In the data rows, the value 128 means zero.
Here are some points:
array([ 95, 166, 125, 143, 125, 122, 195, 160, 165, 160, 179, 134, 109,  52,
        90,  90,  80, 127, 139, 107, 150, 121,  98, 136, 161])
array([116, 158, 153, 149, 126, 138, 133, 136,  94, 132,  97,  76,  77,  94,
       112,  99, 106, 133, 128, 111, 125, 118, 121, 113, 114])
array([ 79,  98, 140, 145, 167, 140, 159, 195, 130,  81,  89, 113,  97, 116,
       165, 137, 127, 136, 144, 110, 152, 130, 121, 105,  59])
array([146, 183, 155, 160, 114,  80, 142, 126, 157, 184, 183, 161, 167, 149,
       144, 135, 137, 127,  93,  98, 113, 107,  92, 138, 154])
array([113, 114,  76,  96,  99, 117, 159, 161, 132, 110, 161,  93, 108, 103,
       113, 144, 165, 141,  96,  89, 116, 132, 129, 109, 106])
array([ 82, 101, 118, 149, 102,  69, 122,  59,  69,  99, 109, 100,  88, 125,
       126, 121, 111, 103, 141, 150, 165, 134, 142, 129, 129])
array([ 74, 116, 155,  33,  83, 203, 142, 138, 145, 154,  64, 133,  66, 140,
       109, 160, 186, 186, 150, 181, 115, 119, 143, 110, 146])
array([124, 119, 132, 159, 170, 139, 158, 158, 133, 131, 162, 156, 186, 163,
       158, 121, 131, 141, 114, 104, 140,  95, 119, 105, 130])
array([ 94, 130, 130, 111, 102, 115, 134, 113, 122, 140, 136, 125, 120,  90,
       111, 121, 128, 171, 143, 137, 109, 120, 104, 133, 135])
array([156, 123, 127, 125, 134, 149, 104, 111,  97, 139, 136, 126, 136, 121,
       140, 151, 172, 137, 154, 144, 152, 162, 132, 132, 113])
array([140,  84, 150, 172, 111, 101, 137, 124, 119, 152, 109, 139, 101, 150,
       108, 153, 149, 125, 134, 134,  95, 116, 112, 116, 122])
array([ 91, 135, 109, 103, 132, 126, 126, 171, 141, 138, 152, 151, 109,  78,
       112, 153, 132, 120, 153, 143, 105,  96,  75,  94, 101])
array([154, 171, 130, 118, 142, 135, 119, 156, 135, 145, 129,  78,  97,  99,
       113,  92, 101, 127, 128, 101, 113, 119, 115, 135, 124])
array([110, 106, 109,  97, 126, 135, 121, 111, 122, 135, 123, 103, 118, 102,
       106, 116, 118,  96,  98,  94, 123, 124, 124, 134, 108])
array([150, 190, 132, 143, 103,  69, 117,  94, 120, 111, 131, 125, 155, 132,
       170, 152, 183, 156, 149, 128, 160, 129, 158, 161, 192])
array([180, 146, 132, 117, 139, 139, 105, 139, 157, 192, 210, 221, 177, 123,
        96, 121, 136,  99, 133, 143, 170, 159, 158, 157, 180])
array([112, 119, 124, 160, 146, 114, 128,  74,  84, 112, 118, 139, 159, 166,
       153, 129, 132, 110, 124, 104, 165, 131, 167, 119, 149])
array([147, 189, 165, 122, 129, 122, 132, 167, 119, 135, 120,  81,  90,  91,
       128, 119, 104,  90, 104,  98, 113, 114, 121, 178, 150])
16 more points follow, each with its number after it:
array([ 92,  95, 123, 135, 139, 112, 144, 164, 131,  91,  92, 118,  96, 115,
       141, 145, 119, 115, 122, 116, 130, 124, 125, 123,  77]) 0
array([ 93, 139, 144,  83,  94, 170, 154, 142, 151, 164, 104, 141,  98, 131,
       121, 159, 169, 161, 137, 152, 110, 106, 133, 110, 146]) 1
array([ 87, 101, 135, 102, 161, 170, 168, 125, 135, 134, 129,  86, 129, 165,
       179, 106, 104, 121, 116,  91, 132, 152, 119, 114,  57]) 2
array([117, 132, 159, 140, 138, 220, 202, 167, 159, 159, 132, 157, 119, 160,
       149, 137, 173, 196, 175, 177, 149, 163, 171, 117, 179]) 3
array([154,  84, 130,  81, 130,  97, 108, 129,  99, 100, 123, 106, 158, 151,
       140,  95, 111, 140, 112, 138, 177, 110, 152, 132, 109]) 4
array([143, 115, 111, 111, 126, 138, 112, 117, 113, 160, 155, 132, 147, 132,
       130, 152, 170, 133, 141, 142, 151, 154, 132, 129, 108]) 5
array([165, 121, 109, 138, 176, 196, 119, 159, 118, 138, 134, 139, 116,  90,
        56, 127, 137, 113, 121, 165, 146, 171, 115, 123, 114]) 6
array([169, 180, 138, 129, 125, 109, 112, 116, 149, 134, 142, 138, 139, 116,
       115, 132, 141, 124, 140, 136, 131, 158, 144, 147, 175]) 7
array([126, 163, 150, 100, 124, 140, 129, 136, 107, 111, 100,  94, 109, 140,
       151, 130, 131, 124, 122, 116, 115, 112, 120, 136, 127]) 8
array([130, 125, 185, 247, 180, 172, 158, 125, 169, 116,  62, 103,  82, 129,
        76, 160, 110,  78, 107, 135,  67,  82,  77,  73,  90]) 9
array([ 78, 136, 138,  85,  95,  84,  53, 111,  45,  73,  96, 126,  78,  62,
        91, 125,  93,  87, 147, 171, 139, 140, 133, 147, 155]) 10
array([111, 175, 135, 128,  93,  79, 142, 109, 146, 125, 143,  80, 123,  94,
       131, 150, 194, 193, 181, 144, 144, 109,  72, 118, 172]) 11
array([112, 129, 152,  60,  71, 168, 126, 129, 164, 161, 146, 182, 169, 197,
       191, 173, 187, 167, 152, 155, 115, 135, 152, 118, 166]) 12
array([101, 114, 102, 131, 137, 137, 122, 120, 119, 104, 104, 132, 120, 107,
       117, 109, 126, 104, 106, 113, 126, 139, 125, 117, 125]) 13
array([153, 155, 118,  71, 121, 119, 149, 144, 155, 125, 105,  63,  87,  70,
        92,  65,  85, 129, 140, 124, 183, 160, 152, 198, 163]) 14
array([180, 175, 153, 150, 142, 125, 126, 136, 133, 122, 145, 162, 132, 115,
       126,  94, 147, 135, 151, 122, 109,  98,  91, 110, 147]) 15
Which three of these numbered points are nearest to each point below by angle, seen from the average point of the first points? Their numbers follow each, nearest first.
array([ 81, 135, 164,  72,  94, 198, 131, 139, 139, 149,  88, 147,  90, 126,
       103, 161, 191, 179, 154, 168,  92, 109, 135, 117, 141]) > 1 12 3
array([ 76, 119, 137,  91, 106, 163, 141, 106, 108, 118, 115, 147, 136, 155,
       125, 128, 138, 131, 106, 105,  76,  80,  95,  74, 134]) > 1 12 8
array([ 79, 108, 134, 138, 147, 127, 148, 169, 126, 101, 113, 122, 112, 109,
       152, 133, 129, 150, 144, 115, 136, 121, 108, 107,  80]) > 0 2 9
array([130, 153, 108, 113,  77,  76,  60,  61,  51, 113, 113,  91, 107,  94,
        84, 100, 118, 116, 107, 125, 128, 106,  85, 115, 118]) > 10 13 4
array([ 89, 140, 116, 106, 129, 128, 113, 156, 140, 151, 156, 171, 135, 101,
       125, 160, 137, 111, 131, 131, 114,  99,  84, 108, 108]) > 1 12 5
array([ 90, 135, 137, 141, 162, 169, 144, 193, 107, 129, 128, 118,  71,  40,
        92, 109, 101, 104, 141, 136, 109, 129, 120, 137, 149]) > 6 10 14
array([ 98,  97, 133, 203, 148, 145, 186, 149, 158, 140, 110, 106,  67, 128,
        98, 147, 114, 109, 117, 130,  93,  94, 107, 110,  81]) > 9 0 2
array([117, 160, 138, 140, 113, 110, 157, 127, 159, 140, 148, 117, 137, 106,
       135, 144, 170, 156, 148, 126, 121, 111,  88, 119, 161]) > 11 15 1
array([ 87, 100, 104, 146, 136, 135, 121, 109, 121, 111, 102, 144, 133, 119,
       120, 115, 152, 119, 117, 120, 123, 126, 114,  93, 109]) > 13 0 9
array([114, 121, 103, 134,  84,  52, 130,  86, 119, 127, 155, 133, 130, 147,
       149, 163, 136, 152, 130, 100, 102, 105,  93,  98, 131]) > 11 12 5
array([ 89, 116,  56, 141,  68,  50, 170, 103, 121, 155, 193, 167, 156, 110,
       150, 142, 123, 165, 166, 133, 186, 141, 150, 149, 190]) > 11 12 5
array([161, 186, 159, 124, 119,  96, 103, 105, 101, 105,  91,  42,  67,  92,
       120, 115, 121, 144, 105,  83,  99,  98,  94, 150, 135]) > 8 14 10
array([ 80, 137, 166,  47, 135, 246, 150, 136, 154, 135, 131, 192, 153, 177,
       122,  83,  84,  63,  79, 119,  56, 114, 159, 104, 145]) > 2 12 1
array([129, 160, 147, 101, 117,  99, 106, 107, 106, 106, 120,  45, 115, 147,
       185, 132, 173, 139, 129, 110, 153, 134, 129, 159, 114]) > 8 4 11
array([132, 142, 118,  75, 121, 122, 143, 134, 150, 125, 107,  69,  91,  78,
        96,  75,  84, 114, 116, 101, 156, 138, 139, 179, 145]) > 14 10 4
array([ 97, 110, 128,  98, 124, 151, 152, 130, 116, 100,  84, 124,  83, 106,
        86,  84, 104, 101,  93, 105,  83,  88,  95,  98, 124]) > 13 9 0
array([112, 111, 115, 113, 130, 118, 157, 136, 119,  91,  81, 107,  61,  79,
        79,  73,  92,  93,  91,  97,  92,  93,  87, 110, 120]) > 13 0 9
array([233,  60, 167, 146, 248, 173, 102, 172,  55,  28,  53, 122, 170, 168,
       157, 106,  55, 149,  94, 113, 137, 116, 136,  97,  79]) > 4 0 2
array([125, 114, 126, 184, 128, 142, 169, 141, 185, 128,  75,  91,  74, 122,
        93, 140, 104,  79, 130, 145, 112, 110, 136, 113, 103]) > 9 0 13
